Some points, one per row:
[20. -7. -39. 44. 40. 46. 48. 25. 0. 26. -15. -24. -38. -50. -52. -13. 52. 51. 53. 35. 43. 39. 22. -41. 22. -55. -13. 14. 13. -42. 22. -50.]
[22. 21. -6. -45. -20. -4. -50. -22. -16. 9. -40. -14. 17. 17. 34. 52. 25. 20. -1. 23. -22. 47. -19. 12. 36. 49. 37. 49. -37. -50. 17. -3.]
[51. 40. 30. -36. -12. 1. -50. 7. -28. -51. -36. -44. -29. 15. -43. -12. -31. -7. 6. -41. -26. 1. -48. -47. -45. -14. -26. -54. -33. 44. -6. 45.]
[-17. -36. 8. 45. 39. 55. 52. 33. -4. 19. -1. -20. -28. -11. -8. 13. 15. -17. 33. -14. -18. -31. -15. -44. 19. -24. -9. -49. -16. 51. 28. 54.]
[-31. -50. -50. -32. -26. 34. 50. 46. 44. 31. -6. 3. -37. -55. -17. -53. 42. 43. 4. 52. 41. 29. 45. 27. -28. -17. -45. 26. -35. -5. -53. -25.]
[10. 3. -49. -38. 8. -40. -27. -20. -3. -38. -13. 37. 45. 54. 49. 44. -36. -48. 38. 19. -21. -32. -14. -40. -42. 36. -24. -55. -5. 55. 53. 53.]
[-45. -40. -1. -30. 15. 43. -54. 49. 47. 36. 14. -29. -33. 24. 22. -43. -8. 16. -6. -42. 19. -43. -24. 8. -23. 45. 48. -51. -38. 15. -18. -8.]
[-20. -45. -7. -46. -30. 10. -39. 27. 29. 52. 30. 40. 38. 28. 31. -41. -40. -17. -42. -12. -25. 4. 27. 43. 52. 24. -45. 1. -39. -2. 42. -31.]
[50. 48. 39. -54. -34. -6. -8. -15. 6. -50. -29. -24. -6. -24. 16. -35. 33. 13. -45. -51. -4. -26. 10. -6. -22. 38. -39. 13. 37. 39. -40. 39.]
[-54. -22. -17. -45. -27. -44. 26. 17. 24. -23. 50. 44. 47. 45. 36. 32. -41. 10. 33. -7. -35. 11. -10. 34. 47. -47. 10. -3. -27. -32. -54. -10.]
[-37. -15. 18. -37. 17. 31. -11. 43. 38. 46. 40. 13. 17. -7. 1. -14. -55. 22. -8. -2. -48. -21. -52. -37. -33. -49. 12. 51. -4. 29. 8. -29.]
[-55. -50. -26. 26. -47. -39. 33. -3. -31. -6. 9. 43. 51. 50. 55. 37. -34. 1. -4. 20. -42. 1. -47. -22. -26. -4. 28. 50. 11. -29. -35. -23.]
[-7. 10. 11. 47. 55. 32. -4. 6. -36. -37. -36. -47. -15. -31. 0. -17. 54. 54. 54. 47. 8. 38. 36. 15. -24. -50. 8. -29. -22. 13. -3. -2.]
[-50. -52. -52. -17. -46. 8. 35. 41. 45. 37. 45. 40. 31. 23. 8. 15. 19. -14. -47. 1. -12. -20. -40. -33. -25. 48. 53. -38. -17. 35. -34. -22.]
[45. 36. 43. -15. -20. -54. -10. -4. -13. 16. -26. -21. -47. -21. -18. -38. 1. 8. 3. 0. -34. 53. 11. -35. 16. 1. 35. -1. -46. -46. 15. 31.]
[-14. -26. 13. -3. -51. 31. 37. 48. 52. 47. 44. 27. 29. -17. 15. -20. -48. -36. 0. -22. -47. -29. -38. 13. -16. 29. 29. -3. 12. -8. -42. -27.]
[35. -12. -25. -8. -43. -25. -36. -27. -46. 10. -13. -1. -19. 47. -46. 33. -39. -13. 26. -6. -11. -25. -10. -33. -38. -31. -11. 45. -20. 47. 16. 46.]
[4. 37. 35. -20. 24. -17. 11. -12. -24. -55. 1. -7. -35. -17. -16. 2. 28. 21. -24. -45. -8. -4. -35. 11. 41. 44. 22. -8. -26. 27. -41. -14.]
[24. -38. -28. -10. 1. -33. 36. 18. 22. 31. 31. 50. 43. 42. 33. -22. -21. -40. -28. 8. -10. -40. 15. -11. 20. 8. 32. 39. -15. -50. 29. 4.]
[-19. 27. -15. -26. 3. -26. 46. -18. -17. -50. -37. 10. -39. -12. -50. 10. -52. -29. 19. -30. 30. 7. -45. 14. -36. -33. 23. 24. -55. -25. 31. 22.]
[23. 31. -3. -51. -28. -19. 20. -17. -33. 0. -25. -13. 14. -54. -3. -13. 24. -42. -26. 15. -33. -54. -33. -38. -6. 13. 17. 38. 29. -1. 10. 8.]
[31. 19. -14. 15. 38. 45. 39. 24. -12. -20. -21. -16. -22. -33. -20. -54. 45. 47. 10. 41. 17. 13. 28. 18. 13. -5. -22. 42. -29. 3. -8. -6.]
[33. 33. 5. -1. -17. -41. -33. -13. 15. -47. 17. 21. -26. -33. -25. -44. -29. 11. 3. -18. 1. -45. -34. -54. -15. -33. -55. 52. 6. 46. 34. 47.]
[43. -44. -53. 2. 10. -22. -32. 22. 28. 38. 53. 53. 45. 43. 36. -10. 35. 33. 22. 29. 47. 13. 51. 52. 32. -6. -21. -13. -33. 33. -30. -6.]
[-35. -22. 3. -1. 26. -33. -55. -48. 10. 23. 17. 49. 49. 33. 51. 26. -3. -43. -20. 3. 7. -8. 20. 40. 52. -16. -2. 32. -45. -53. -37. -34.]
Here are 10 more points, each followed by its number:
[-31. -54. -30. 18. -29. 38. -28. 54. 54. 50. 50. 20. 21. 7. -28. -48. -18. 19. 50. 29. 11. 14. 24. 50. 50. -1. -36. -52. -31. -13. 6. 16.] 0
[-38. -8. -19. -42. -21. -43. 38. -24. -55. -34. -4. 24. 33. 37. 45. 47. -31. 8. 14. 22. -36. -39. -23. -18. 23. 54. 54. 13. -43. 11. 13. 22.] 1
[-15. 30. 29. 37. 33. 12. 24. -14. -54. 22. 7. -50. 8. -46. -40. -22. -42. -20. -6. -10. -51. -18. -3. 17. 44. -2. 21. -31. -40. -40. 26. 36.] 2
[-10. -40. -33. -22. -52. -38. 2. -7. 16. 15. 26. 36. 41. 38. 39. 43. 40. -25. 1. 31. 48. 37. 48. 50. 38. -29. -17. 20. -3. 20. -21. -9.] 3
[3. 12. 38. 45. 32. -23. -1. -46. -43. -15. 10. -49. -6. 9. -9. 13. -35. -12. 26. -15. 6. 12. -17. -12. 7. -52. 9. 43. 38. 13. 17. 2.] 4
[-3. -41. 10. -24. -6. 47. 38. 50. 39. 6. 34. 0. -49. 3. 2. 11. -17. -54. -31. -4. 3. -34. -15. -42. -40. 50. 50. -44. -43. 6. 54. -28.] 5
[22. -13. 17. 3. -54. 11. -6. 8. 26. 14. 25. 51. 53. 55. 46. 34. 8. -50. -26. 11. -53. -17. -32. -52. -1. 20. -33. 18. 13. 47. 5. 47.] 6
[-40. -35. -45. 35. 48. 37. 51. 17. -38. -6. 33. 14. -43. 1. -44. 20. 37. 36. -33. 36. 23. 26. 50. 35. 35. 6. -50. -26. -30. 17. -29. 1.] 7
[1. -23. -54. 7. -43. -31. 18. -42. -23. -27. -39. 24. 39. 32. 48. 47. -50. -29. -3. -31. -9. 27. -4. -43. -38. 52. 55. 5. -36. -11. -15. 9.] 8
[47. -8. -23. -47. -26. 14. -18. -44. -26. 26. 13. -30. 0. -3. -11. -38. -9. 23. -55. -27. 10. 45. -1. -21. 10. 26. 43. 16. -52. 24. -2. 15.] 9
Which of these numbered points is nearest to each point below, looking only along the 2 directions in which the first points spread most? Its number follows each.
[19. 53. 26. -33. 22. -53. 16. 3. 4. -42. 10. -4. -52. 40. -47. -45. 3. -44. 8. 24. -33. -43. -1. -52. 4. -54. -6. 15. 1. 50. -5. 50.] > 4
[11. 1. -4. -41. 5. -14. 7. -28. -39. -31. -33. 28. 33. 48. 50. 50. -33. -23. -40. -24. -44. -36. -17. 2. 8. 47. 45. 45. 46. -35. 20. 24.] > 8
[-9. -17. -20. -18. -40. 35. 36. 37. 17. 15. -50. -32. -43. -6. -10. -50. 33. 34. 17. 38. 39. 52. 43. 32. -40. -12. -42. -45. 22. -22. -19. -38.] > 7
[-17. 13. -43. -55. 6. -55. -44. -53. -40. 24. -10. 45. 48. 47. 47. 41. -4. -1. 43. 13. 21. -24. -8. -30. -19. 6. 13. -41. 50. 33. -20. -16.] > 8
[-48. -31. 19. -25. -49. -35. -16. -6. 23. 7. 39. 47. 54. 12. 45. 38. -51. 0. -19. 8. -3. -50. 13. -20. 12. 46. 52. 30. 31. 25. 21. -45.] > 6
[46. -48. -31. -40. -13. -20. -15. -35. -2. 17. -14. 8. 22. 41. 29. 51. -44. 7. 18. 13. 15. -47. 6. -49. 11. 22. 33. 36. -45. 8. 0. 38.] > 8
[17. -17. -24. 13. 43. 52. 43. 31. 9. -10. -24. -17. -42. -41. 14. -33. 40. 44. 31. 52. 52. 48. 52. 33. 25. -45. -14. -6. -13. -9. 3. -52.] > 7
[-24. -37. -29. 3. -8. 22. 30. 40. 50. 43. 23. 32. 30. -9. 10. 6. 10. -38. -46. -3. 13. -13. -31. -8. 13. 31. 40. -34. 44. -26. -24. -21.] > 3
[25. -30. 1. 6. -10. -37. 4. -22. 17. -46. -3. 33. 40. 54. 47. 43. 16. 28. -50. 17. -39. -1. -51. -50. 2. 35. 26. 41. 47. -48. -17. -47.] > 1
[6. -19. 2. 36. 47. 29. 1. 15. -29. 24. -5. -19. -22. 6. 18. 3. 30. 39. 41. 45. 54. -31. 52. 31. -33. 15. -37. 44. -15. -20. -31. -47.] > 7
[-26. -18. -10. -23. -18. 26. 40. 52. 55. 55. 43. 29. 19. 27. 17. -29. 54. 54. -27. 55. 52. -15. 38. -16. 1. -32. 0. 11. -54. 4. -22. -4.] > 0
[16. 2. -8. -10. 10. -17. -47. 23. 40. 40. 51. 39. 36. 33. 33. 8. -53. -37. 40. -47. -29. 23. -42. -31. 17. 31. 40. -11. -6. -26. 1. 3.] > 6
[-41. -1. -13. 24. -13. 15. -43. 32. 42. 53. 32. 35. 25. 13. 29. -2. 31. 38. 30. 40. 36. 55. 49. 38. 14. 17. -19. -24. -3. -37. -51. -42.] > 0
[-47. -11. 6. -31. -33. -2. -34. -1. 5. -33. 45. 4. 13. 40. 30. 55. -26. 26. 37. -38. -43. -14. -49. -36. 30. 52. 52. -28. -14. 17. -23. -35.] > 1
[-52. -15. -6. -29. -24. 13. 1. 30. 38. 41. 52. 43. 40. 0. 26. 29. 26. 9. -16. -34. -45. -35. -9. 9. -48. 32. 31. -15. 43. -52. -26. -44.] > 3
[-49. -39. -1. -28. -1. 44. 50. 52. 47. 35. 38. 11. 3. -10. -17. -4. 4. -22. -38. 2. -3. 22. 25. 36. 47. 21. 3. -7. -9. -33. -43. -51.] > 0
[9. -20. 13. -5. -37. -54. -51. -6. -18. -14. 24. 52. 50. 53. 50. 33. 29. 10. -50. -25. -31. -2. -22. 29. 54. 22. 18. 24. -28. 38. 14. -30.] > 6
[8. 26. 40. 54. 45. -5. -17. -26. 13. -35. -31. -35. 4. 11. -30. -33. 9. 20. 34. 18. 22. 52. 38. 49. 38. -36. -28. -47. -8. 10. -15. 29.] > 2
[29. 24. 20. -24. -53. -50. 6. -21. 22. 33. -10. 6. 24. -38. 35. 52. -40. -34. -12. 4. -37. 44. -50. 36. 54. -21. 4. -20. 10. -45. 47. 32.] > 8
[32. -27. -46. -15. 22. 41. 21. 31. 29. 21. 42. -54. -9. 39. -29. 25. 24. 38. 49. 40. 51. 47. 47. 37. 22. -52. -26. -10. -51. 9. 30. 41.] > 7
[20. -29. 23. 30. 14. -24. -14. 15. 20. -13. 47. 55. 52. 19. 43. 31. -27. -45. 16. -38. -17. 45. 2. -6. -10. 34. -40. 52. 54. 38. -27. 43.] > 1
[13. -5. 9. 21. 18. 49. -22. 36. 14. -3. -23. -50. -1. -39. -15. -36. 41. 47. 48. 53. 33. 36. 43. 26. -9. 9. -3. 36. 4. 26. -32. -20.] > 7
[-52. -24. -15. 1. 30. 40. 52. 21. 8. 3. 13. -36. -44. -40. 17. -27. 44. 46. 8. 47. 22. 32. 31. 3. -52. -43. -3. -53. 17. -6. 35. 26.] > 7
[-27. 14. -32. 29. 12. 42. 40. 53. 43. 42. 11. 19. 20. -26. -53. 36. 52. 55. 20. 54. 46. -49. 33. 4. -55. 43. -36. -14. 20. -24. -10. -38.] > 7
[-30. 47. 52. -19. 1. -42. -52. -38. -49. 28. -32. -9. -50. 22. -24. 1. 51. 52. -52. 42. 36. 54. 29. 1. -8. -22. -47. 35. 28. -36. -31. -54.] > 2
[31. 51. 54. 17. 13. -1. 23. -36. 8. -32. -22. 9. 10. -48. -32. 30. -15. -49. -38. -17. -29. 50. -40. -25. -52. 42. 47. -40. -41. -10. 24. 31.] > 4
[-8. 26. 48. 11. 31. -36. -54. -31. -48. -21. 35. -15. -18. -47. -35. 22. 17. 2. 43. 28. 38. -3. 39. 45. 17. 10. -32. -25. -48. 10. 50. -12.] > 2
[-36. 7. -50. 27. 17. -13. -3. 12. -6. 34. 36. 50. 54. 52. 44. 39. -7. -5. 2. -52. -31. 0. -29. -20. -3. 45. 50. 53. -36. -33. -44. 14.] > 6
[-47. -32. -20. -38. -39. -46. -22. -54. -32. -45. 16. 31. 31. 31. 40. 54. -54. 15. 36. 10. -52. -7. -5. 30. 50. 11. 7. -10. -42. -6. -9. -31.] > 6
[-43. 36. 52. 50. 33. 20. -20. -16. -17. -28. -18. -3. 6. 36. -48. 23. 7. -10. -34. -9. -41. 33. -21. 6. 9. 19. 36. 17. 8. -36. -50. -24.] > 9
[-1. 31. -16. -12. -50. 24. -7. 40. 50. 48. 54. 31. 26. -45. 11. 6. 10. 29. -1. 31. 43. 31. 46. 51. 34. -20. -31. 55. -8. -12. 45. 10.] > 0
